128 stands for zero in the data rows.
Here is a table of points, one per row:
[174 166 104 140  86 131 154 120 143 112 147  73 143 135 135 142 124 134
  75 129 105  98  88 127  66 126 111 112 126 141 122 165]
[147 116 141  98 132 138 104 123 152  97 127  80 141 123  89 109 121 118
 131 118 113 117  91 148 120 136 148 190  80 132 140 149]
[189 195 111 127 145 149 124 126 189  86 114  97 143 126 158 117 134 108
 102 111 120 115 114 103 136 131 129 109 149 114 147 140]
[104  79  67 114 154  31 177 171   9 135 175 187 130  36  91 131 154 224
 156 170 191  99 212  62 187 105 188   0 185 106 117  68]
[135 154 100 128 159 108  86 177 153  92  94 132 139 173 169 141  74 107
 200 107 148  73  89  63 120 116 133 186 156 101 132 133]
[140 118 168 130 118 136 122 128  98 117 138 114 136 122  96 111 147 112
 109 130 122 131 138 162 117 100 130 121  92 145 138 128]
[118 112 131 138 157 149 105 128 148 114 121 101 155 138 115 112 119  92
 132  95 103 118  98 134 110 160 111 172 127 123 114 154]
[105 102 150 196 132  72 188 111 114 203 169 138 176 136  95 175  75  56
 143 145 129 157 153 103 181 115 111 106 108 104 161  71]
[138 132 134 104 120 162 118 118 134  90 129 132  68  75 146 120 138 149
 137  79 104 144 165 138 129 104 148  92 117 126  99 133]
[ 99 187  98 187  91 131 119 130 178 137  79 129 139 137 176 102 116 110
 182 112 117 154  79 111 169 111 130 143  79  77 152  98]
[ 72 106 151  99 175 114  98 174 113 149 175 140  59  88 150 133 149 194
  86 152 116  81 134 130 126 169  87 190 179 172  96 223]
[129 122 150 123 156 134 139 125 117 101 134 130 128 145 126 134 113  91
 133 114 122 130 141 147 117 134 116 140 152 122 124 134]
[156  95 138 153 125 168 117 128 173  86 122 101 126 156 108 102 122 110
 115 128 103 133 126 140 140 152 126 163 144 133 133 116]
[ 98 170 225 156 191 172  73 142 135  86 102 161  94 144 170 110 114 119
 161  96 106 115 142 206 129 124 127 139 102 131 181 150]
[172 162  83  98  71 145 166 100  90 179 107 121 152 173 152 171 127 102
  79 131 124 121  82 114  61 136 120 126 130 142 112 154]
[ 62 255  50 187  36 119 117  41 234 178  66 127 132 172 137 143  77  98
 169 154 119 235  57  73 198  40 152 116  89   0 122  19]
[137  89 121 143 127 110 157 130 108 155 176  97 190 132  84 141 138  96
 104 144 118 120 142 104 126 123 133 128 143 121 139  78]
[146 159 130 207 155 162  85 148 163 132  65 174 122 118 174 107 106 141
 176 122  96  95 111 172 128 136 146 123  91 147 165 161]
[109  80 232 140 149  97  67 153 101 121 195  84 125 154 159  76  89  78
 164  92 170 145 141 159 170 115 101 139 113 127 148 104]
[128  93 141 149 148  97 158 134 111 118 176  76 165 124  97 122 106 120
 116 123 169 132 135 139 156 128 114 127 119 137 148 117]
[ 82  87  75 109 115 109  89 165 159 173 105 163 136  92 191  88 112 161
 116 105 156 111 156  86 112 126 150 145 137 123 160 159]
[144 120 108 139 129 130 107 148 141 111 130 113 130 127 120 133 154 136
 103 175  97 140 130 146 119 144 146 160 166 156 113 144]
[111 153  92 164 131 142  99 134 175  83 116 132 136 101 158 118 151 145
 159 125 131  95 129 158 139 137 149 167 126 144 133 134]
[117  75 137 116 143 107 140 151 124 117 170 111 176 162 130 143 115 100
 153 153 152 117 103 129 121 144 124 129 138 146 170 107]
[145  88 142 141 127 119 156 115  86 130 167  63 185 112  49  85 151 121
 102 144 151 132 210 140 209 141 108  85 137 119 193  89]
[110  39 150 157 128 117 127 116  91 104 152 128 189  89  80  88 175 126
 114 148 155 113 163 144 159 127 120  74 112 110 153  99]
[150 129  69 102 220  83 171 164  74 158 186  98 150 169  92 201 123 114
 150 173 207 103 147  66 128 147 109 160 254 161  73 172]
[106  94 111 170 150 129 132 154 131 109 145 125 175 130 146  76 115 123
 130 147 143 114 129 106 139 156 128 118 110  98 133 110]
[139 112 133 124 119 131 115 126 147 172  74 193  94 184 145 116  93 134
 169 146 175 173 203  75  76 108 159  81 125 152 117  97]
[138  88 146 135  91 117 110 131  91 134 178 108 200  87 103 107 165 172
 111 133 125 118 135 144 173 134 154 118 107 135 148  94]
[108 144  67 104 177  98 145 182  73 122 139 130  92  96 171 186 171 198
 156 137 136  84 111  77 142 154 163 178 176 154  73 163]
[ 96 154 229 125 188 120 174 136  57 130 106 232  86  78 163 178  87 137
 208 115 127 102 167 175 119 143 142  58 140 176 136 126]
[129 141 108  88 106 111 173 116 110 158 182 123 135 164 139 189 152  98
 110 200 146 133 104 110  78 117 125 135 146 159  86 150]
[104 120 120 125 141 114 112 143 155 112 149 142 120 164 116 119  90  94
 158 108 165  79 121  97 101 109 156 154 166 125 131  78]
[134 132 100 102 108 155  90 133 150 153  61 202  91  97 179 103 151 147
 131 151 140 145 141 135  59 133 173 134 122 156 120 152]
[ 97  97  99  71 170 123 102 141 114 142 186 174  41  90 138 127 148 179
  91 143 107  86 115 128  90 157  87 174 214 155  71 228]
[130 180 101 119 114 147 104  81 130 126  67 139 138 142 162 163 145 128
 116 119 105 128  85 118  63 109 110  91 102 125 121 139]
[119 134 109 157 119 122 110 160 114  92 104 159 144  77 148  95 124 186
 149  92 145 109 120 108 157 127 166  90 131 113 133 111]
[158 162 115 100 114 181 143  98 138 108 110  98 110  72 124  93 134 152
 148  90 111 165 150 158 158 114 135  55 104 135 140 140]
[112 129 184 138 157 141 137 162  85 117 117 184 118 115 132 180 140 143
 128 135 101  72 143 184 109 143 102 167 124 170 138 142]
[129 119 155 125 130 140  70 147 136  76 144 116  93 130 137  58 141 100
 121 100 110 147 127 137 121 110 115 151  72 146 132 152]
[126 103 155 123 140 149 111  93 167  88 130 112 144 100 108 118 132 126
 129  98 111 143 108 139 113 131 136 154 122 135 108 133]
[148 128 134 114  96 160 122 122 164 112 128 112  91 140 115  95 164 123
 113 149 108 169  92 155 114 161 119 141 103 147 138 160]
[111 127  97  55  91 113 124 137 119 184 112 190  56  93 210 137 162 228
 124 118 124 139 129  99 109  96 110 107 148 106 122 174]
[182 178 126 100 114 143 152  81 145 131 112 115  98 110  87 100 148 160
  98  92 142 167 139 123 139 116 149  79 115 138 158 143]
[148 112 108 139 130 175 106 138 163 100 102  85 112 151 118 108 124 118
 132 129  90 124  99 164 122 149 125 166  99 142 136 112]
[114  86 140 142 135 168 114 143 144  83 121  80 111 123 111 120 142  87
  93 114 110 145 104 151 101 144 136 153 128 102 128 151]
[140 140 145 157 107 141 110 121 141 156  90 159 123 128 134 153 119 121
 157 115 121 127 132 194 101 137 121 121  96 124 159 126]
[183 192 121 105 105 127 132  88 129 133  88  99 168 164 128 164 117 131
  88 122  94 113  92 131 101 131 116 159 128 131  96 165]
[133  73 134 154 135 151 105 149 132 109 142 117 145 119 113 105 112 101
  95 137 110 106 137 163 142 131 142 141 117 131 145 113]
[134 124 136 139 152 123 131 158 145  87 113 147 172 109 135 130 117 117
 135 134 135 118 112 137 179 135 116 121 146 124 129 124]
[138 148 106  78 155  84 162 160 114 136 126 147  68 118 150 163 120 201
 151 139 145 113 137  70 155 133 191 127 189 138  76 127]
[101  81 150  98 127 131  92 142 149 135 162 127 108 107 163 103 118 168
  76  95 104 106 120 133 115 146  64 153 151 166 136 217]
[114 124 161  87 151 140 123 147 167 107 121 118 115 126 145 117 127 142
 113 117 102  92 109 144  89 149 128 173 124  97 128 168]
[158  90 153 140 182 133 117 133 109 126 130 107 160 201 119 152 130  89
 133 140 146 123 119 134  90 137 138 163 110 130 111 139]
[114 163 125 160 103 157 144  92 133 128 141  73 126 165  88 122 122  98
 104 151 147 171 123 123 153 129 123 175  94 104 115 113]
[136 165 114 133   2  86 221  22 102 235  79 136 193 107  68 181 171 124
  51 165 124 220  97 135 131 103  95  44 113  54  92  38]
[146 115 105 133 171 105 122 118 124 126 149  97 158 195 120 118  93  74
 148 146 171 110  87  89 112 149 122 161 152 112 116 143]
[121 104 108 122 111 136 141 152 126 113 144 123 135  91 115 104 180 119
  92 149 123 116 158 154 151 161 154 130 121 114 128 110]
[154 136 117 135 120 164  97 113 155 133 136  79 103 109 111  90 140  99
 130 108 120 126 117 147 149 122 107 155  63 135  98 110]
[102 137 194 177 185 117 117 127 123 135  89 228 123 147 192 182  65 107
 185 111  95  78 138 160 110 118 118 134 118 163 173 142]
[125 136 125 125  90 132 118 122 157 110 153  83 124 161 100  96 128 121
 139 105 119 143 118 136 108 123 114 133  99  95 137  92]
These points spread out most along one direction. Take the direction at right angles to it along which they spread out most. Go by this last direction. Where along it does each point below lie, from 0 to 99? The average is 50, and the first point in the table lies past the average. One standard deviation of the points above along it is 16.
[129 146 113  70 117 133 168 131  69 170 115 157  45 100  92 146 221 187
 172 139 148 150 144 124 121 133 162 108 145 149  75 108] 28
[ 62 162 150 151  52  95 189  87 109 181  82 198  87 129 128 157  78 107
 178 116 133 218 145 133 179  87 128  63  97  97 133  14] 30
[124 116 141 100 104 187 126 114 136 131  57 148  75 116 148 109 118 178
 125 103 103 147 159 140 114 128 160  73 118 154 103 105] 54
[127 175 126 126 112 130 177 101 135 149 122 168 111 158 111 142 119 111
 164  89 131 182 170 103 156  70 120  81 125  99  76 103] 37
[106 170 107 119  91  50 167  92 132 240 155 179 144 163 194 201  38 118
  29 168  97 162  95  72  91 110   5 135 163 108 109 205] 38
[136 153 108 110 169 118 104 126 133  82  89 143 100 153 174 111 135 152
 142  91 116 136 107  94 176 126 126 118 110 126 135 119] 57
[143  57 155 142 182  76 156 137  75 169 206  77 170 166  29 131 120  56
 122 149 184 112 205  92 156 117 106 108 174 140 196  88] 18
[179 163 105 110 101 139 137 104 136  76 117 108 165 165 110 156 135 143
  78 137  74 116 101 183  73 139 115 148 105 121 111 168] 63
[ 85  69 138 110 101 113 167 138  75 158 157 125 120  81  83 160 177 154
 123 167 148 139 141 107 138 130 161 107 128 140 121  96] 21
[184 146 146 132  83 177  86 120 163  78 147  48 159 139  74 100 165 106
 101 131 160 131 152 132 168 132 127 140 126 145 162 131] 57
